Rotation paths and how fast each direction turns (degrees a step)
Each turn is a multiple of 5 degrees from 10 to 175, or 0.
Each row of a path follows its step; steps can be skipped.

step 0: [-33  26  25   8  -1  26  -6 -14  -2   8   8  12   7   4 -13  24   0   0
 -19  28  13 -14  19 -15   8 -22  11   9   1  -3   6 -20 -11  -5  27  22
 -22  13 -27  -4  28  13 -17 -33   2  23  -9  -6 -26   4  -8  15  -1 -15
  44 -15   6 -37 -17  19  25 -29  39  -7   5  18   2   0]
step 2: [-47  13   1  -3  -1   4  -1  -1  -7  11  17 -30   3   1 -32   3 -11  17
 -28 -12  -2  -9   1 -21   0  11 -23  16  15  26  16 -27 -28  27  18 -20
 -12 -14  13  -7  25  20 -20  -4  -7 -14  -2 -18  11  -5  -1 -23 -34  14
  23   4  19  16   2  22 -20  23  44  -1  28  -2  19 -28]
step 3: [-30  -3 -30  -7  39  40 -15   3   2  20  -1   3  -5  -6 -13  -1  -9   7
  -8   1 -10 -28   3   2  50 -22 -15  -3  10 -12   7 -15 -39 -24  23  33
 -33 -18 -18  14   7  15 -22 -11  -4  15  36 -14  26  26 -13  13 -10 -10
  -2 -12   5  -6 -20  17  12  -2  14   1  12  12   5  14]
step 5: [-58  22   7 -18  -7  -5   9  17   3  15  26 -18 -23  -9  -2  26 -12   7
   3  22  -5  24  -5  29  30  23 -12  25   5   3   5  -5  -5   4  30  -1
  27  -4 -25   4  29  33 -28  -7  -4  -5   8  -2 -15  11 -24  17 -31 -14
  18  10  14  13  -3 -20   6 -18  18  17  18 -17  23 -10]
step 6: [-27  30 -24  26  23  24   3  -9   0 -12 -20  18  20  12 -27  17  11  -8
 -30   4   8   7   1  11  27  -3 -26  18  47 -13   0   0  -6  -8  19  -4
 -19  11 -17   2   7  11 -11  -2  13 -14   9  -1   6   4  -1  -9   0 -24
  26 -18  12  35 -39  13 -17   5  30  -1  17  34  12 -31]
step 10: [-16  14 -30  -2  20 -10  24  -1 -33  -2   3  -7 -16  15  -9 -13  -5 -23
  -2   7 -10  19  -6  14 -27   6   8  17  10   2  34 -12 -19   4  18  -6
 -32   9  14 -17  10  10 -17 -20 -14   5  17  30 -20  21   1  -7 -32 -22
  33 -15   8  30 -31 -14 -14  20  42 -14  27 -17  14  -8]
step 11: [-25 -12 -23   9  39   2   8 -18  11  21 -12   6   6  19  -4  26   4   1
 -14 -20   9  -8  -6  14  16   6 -10   5   6  29  10 -10 -40 -17  32  14
  25  10 -30   9   2  10 -20 -13 -28  -2  21  28  16  30  19 -19 -42 -16
   7  12  20  -2  13   7 -17 -27  -7  25  17   3  26  -4]
step 12: [ 12  22 -19  19   1  -1  19  16 -13  14  16  35  45 -10 -17  26  -2   0
  -7 -33 -17 -19   4  -2  12  -4 -13  23  -4   7  22  17  -4   2  36   4
  -8 -13  -3  23  11  23   6  -4  25  23   3   1   7  15   3  -9 -23 -16
 -11 -32  -1  15 -28 -13 -22 -24  48   6 -18  -3  20  23]
step 13: [-36   0   1 -11  -1  -3  23 -17  -2  -5   3  18 -24   5  -2   8  10   1
  17  12  -9 -25  -5   9  -6   9  11   1  -6   4   7  39 -13   6   6  13
   1  -3  19   1  37  27   1  -6   4  15  -2  16 -10  24 -30 -29 -34 -57
  33 -13   9 -13 -19 -19  37  -7  16   0  18   1  41  -2]
step 15: [  0   7  -8  22  22  21   7  25   6  -4  -5  34  23  27 -11   7  -5   0
   5  12   2   5 -16   7 -15 -16 -28  26 -30  26  19  -1 -25 -27  26 -14
  -6 -12   0  10   2  27 -24   5  -1   4 -39   0  -3  18  -4 -28 -23 -13
  19 -16  19 -10  10  28 -22  13  30  22  28 -18  23  15]
Speeds:
[ 1  3 -1  6 -5  2  1 -5  5  0 -4 -2  2  6  8 -1  1  9 -3 -4 -6  4 -2 -6
  2  5 -5 -4 12  3 -8 -4 -3 -2 -3 13  1 -4 -1  3  2  0  7  2  2 -1 -5  4
 -7  1  4 -4  1 -3 -8 -3  1 10  3  2 -6 -3 -1 -8 -1 -3 -1  5]
140
[ -1  -4  -1   3   4   8  -3  -5  -4   2  -6   8   9  -4   2  -5   4  -4
   1  -1  -4   5  -6   5   5  -3   1  -4  -1   5   4   4   0  -2   5  -2
  -3  -5  -9  -1  -4  13  -1   6   4  -5   1   6   1  -9   0   0   9   3
  -2  -2   1  -4  -1  -1  -2  -6   3  -2  -7   6 -10  -2]
130
[ -7 -10  -3  -1   2  -2  -5   0   1   0   2  -5   3   6  -1   8   7  -4
  -2  -5   9   6   0   3  -3   0  -6   1  -1  -4  -5   4  -3   3   2  -1
   7   5  10   0   0   6  10  -5  -2  -4   4  -2   7   4   0   3   3  -8
   0  -9   1  -1   4   3  -1   1  -3  -6  -2   7  -9   4]
145
[ -4   6  -9  -1   1  -5  -3  -3  -1   1  -2   3   0   4   1   1  -4 -10
  -1  -8   0   4   5   5   8   3  -1  -3  -7   7  -3  -2   3   3   0   0
   5 -11   4   4   8  -2  -4   0   4   1   4  -3   4  -2   1  -4   1  -7
 -10   4  -3   6  -5  -6  12   0  -1   5  -3   2   4   1]
45
[  3  -2  -9   1  -3  -3   3   3  -7   6   3   3   0  -5   1   3  -3   1
   3  -1  -8  -1  -8   1   5   4  -5   0   2  -5   1  -2   5   9   1  -2
  -6   2   0  -1 -11  -4  -2  -9  10  -1   9  -4  -3  -1   0   7  -1  -3
   2   3  -1   8  -2  -2  -2   1  -2   0   3  -2  -9  12]
170
